In the rows, zero is written as 128.
A single turn carries every row of the set below to another of its rows. Some are shown first; where does it send the rows asked next?
k_23: [130 127 144 119 118 100  97 148 136 135 103 143]
k_49: [170 137 134 159 114 105 121  96 119 122 175 136]
k_54: [157 142 128 160 125 129 189 135 155 125 121 145]
k_181: [132 117 143 114 128 102  94 142 137 120 106 142]
k_442: [134 128 141 122 127  93  93 142 131 131 105 141]
k_423: [125 116 146 120 124  94 100 137 140 132 103 134]
k_786: [159 141 135 152 122 130 189 130 155 132 116 148]
k_537: [166 135 128 146 115  99 128 102 113 130 183 135]
k_679: [110 129 115 118 104 162 146 115 152 127 142 106]
k_633: [113 127 125 113 103 157 137  99 157 124 152 117]
k_746: [120 150 145 138 133 147 146 136  90 130 129  97]
k_301: [133 157 111 140 141 145 123 137 116  85 109 142]
k_318: [122 142 139 137 139 153 134 135  83 131 135 109]
k_207: [121 124 126 115 107 172 137 108 149 125 152 115]
k_764: [125 122 145 126 117 101  95 148 130 123 102 139]
k_399: [116 132 118 112 106 159 136 111 157 133 150 105]
k_326: [167 134 127 146 115  95 117  99 109 125 173 133]
k_470: [135 110 143 129 114 100  96 148 128 129 107 145]
k_623: [141 123 111 132 135 105 165 114  97 111 133  89]
k_544: [163 132 131 153 121  94 127 105 113 120 183 130]
k_78: [114 130 122 112 109 164 147 109 154 134 145 113]
k_730: [154 129 133 162 124 123 186 136 152 124 115 153]
k_379: [111 132 126 118 106 162 139 113 151 123 153 101]
k_845: [134 155 113 151 131 143 118 135 104  92 107 140]
k_907: [121 128 128 117  95 162 142 118 158 123 143 103]
k_778: [166 135 138 145 119  96 118 112 119 119 184 127]
k_558: [178 129 136 152 118 103 123 102 110 122 172 125]
k_670: [131 142 128 115 125 103 171 125 105  83 129 154]
k_125: [163 128 145 146 126 122 187 135 156 126 113 145]
k_648: [160 139 130 145 111  94 119 105 105 120 178 130]
k_55: [132 127 111 128 144  93 161 116 104 106 139  94]
k_559: [164 136 129 158 121 120 183 133 155 132 114 151]
k_872: [122 139 118 122 129 114 171 123 107  85 132 163]
k_647: [159 124 131 159 130 130 184 137 160 127 126 150]
k_63: [159 134 147 162 126 123 181 132 154 137 113 145]
k_12: [127 125 142 127 127  93  98 150 124 132 107 144]

k_63 -> k_423
k_125 -> k_181
k_730 -> k_764
Now find these:
k_907 -> k_778
k_786 -> k_442
k_318 -> k_623
k_845 -> k_746
k_54 -> k_12
k_399 -> k_537

